Each row has a name. Each question is about the rows just above it.

[111 103  97  93  92  93  97 103 112 121 131 141 149 156 161 164 164 160
 155 148 140 129 120 111 103  97  93  92  94  98 104 111 121 131 141 149
 156 161 164 164 161 155 148 139 129 149 110 103  97  93 137 136 133 133
 130 129 128 127 125 123 122 120 119 118] = <144>
[111 103  97  93  92  93  97 103 112 121 131 141 149 156 161 164 164 160
 155 148 140 129 120 111 103  97  93  92  94  98 104 111 121 131 141 160
 158 155 149 143 135 128 121 114 107 102  98  95  96  98 100 104 111 118
 125 133 140 147 153 157 160 160 159 157] = <12>
[172 177 180 182 182 180 178 173 167 160 152 144 135 125 116 107 100  92
  86  81  77  75  75  75  78  82  87  94 102 110 118 128 136 146 155 162
 168 175 178 180 110 118 126 136 145 151 156 158 158 155 149 142 134 124
 115 108 102  99  98 100 104 110 119 127] = <120>
[172 177 180 182 182 180 178 173 167 160 152 144 135 125  75 107 100  92
  86  81  77  75  75  75  78  82  87  94 102 110 118 128 136 146 155 162
 168 175 178 180 182 181 179 176 170 164 157 148 139 131 122 113 104  96
  89  83  79  75  75  74  76  80  84  90] = <125>
[111 103  97  93  92  93  97 103 112 121 131 141 149 156 161 164 164 160
 155 148 140 129 120 111 103  97  93  92 129  98 104 111 121 131 141 149
 156 161 164 164 161 155 148 139 129 120 110 103  97  93  92  94  98 105
 113 122 132 141 150 158 162 164 163 161] = <196>
Whose row is [172 177 180 182 182 180 178 173 167 160 152 144 135 125 116 107 100  92
  86  81  77  75  75  75  78  82  87  94 102 110 118 128 136 146 155 162
 168 175 178 180 110 118 126 136 145 151 156 158 158 155 149 142 134 124
 115 108 102  99  98 100 104 110 119 127]?
<120>
Whose row is [111 103  97  93  92  93  97 103 112 121 131 141 149 156 161 164 164 160
 155 148 140 129 120 111 103  97  93  92  94  98 104 111 121 131 141 160
 158 155 149 143 135 128 121 114 107 102  98  95  96  98 100 104 111 118
 125 133 140 147 153 157 160 160 159 157]?
<12>
Right after [124] comes
[115]
The entry that follows [76]:
[80]

[149 103 181  82  84 114  72] : <120>
[ 98  99 139 156 122  97 151] : <180>
[ 80 177 137 176 116  87 161] : <105>
[149 103 181 153  99  89 147] : <136>
[147 114 174  94  81 115  81] : <22>
What comes right after [98] in the named rows?
[99]
Right after [122] comes
[97]

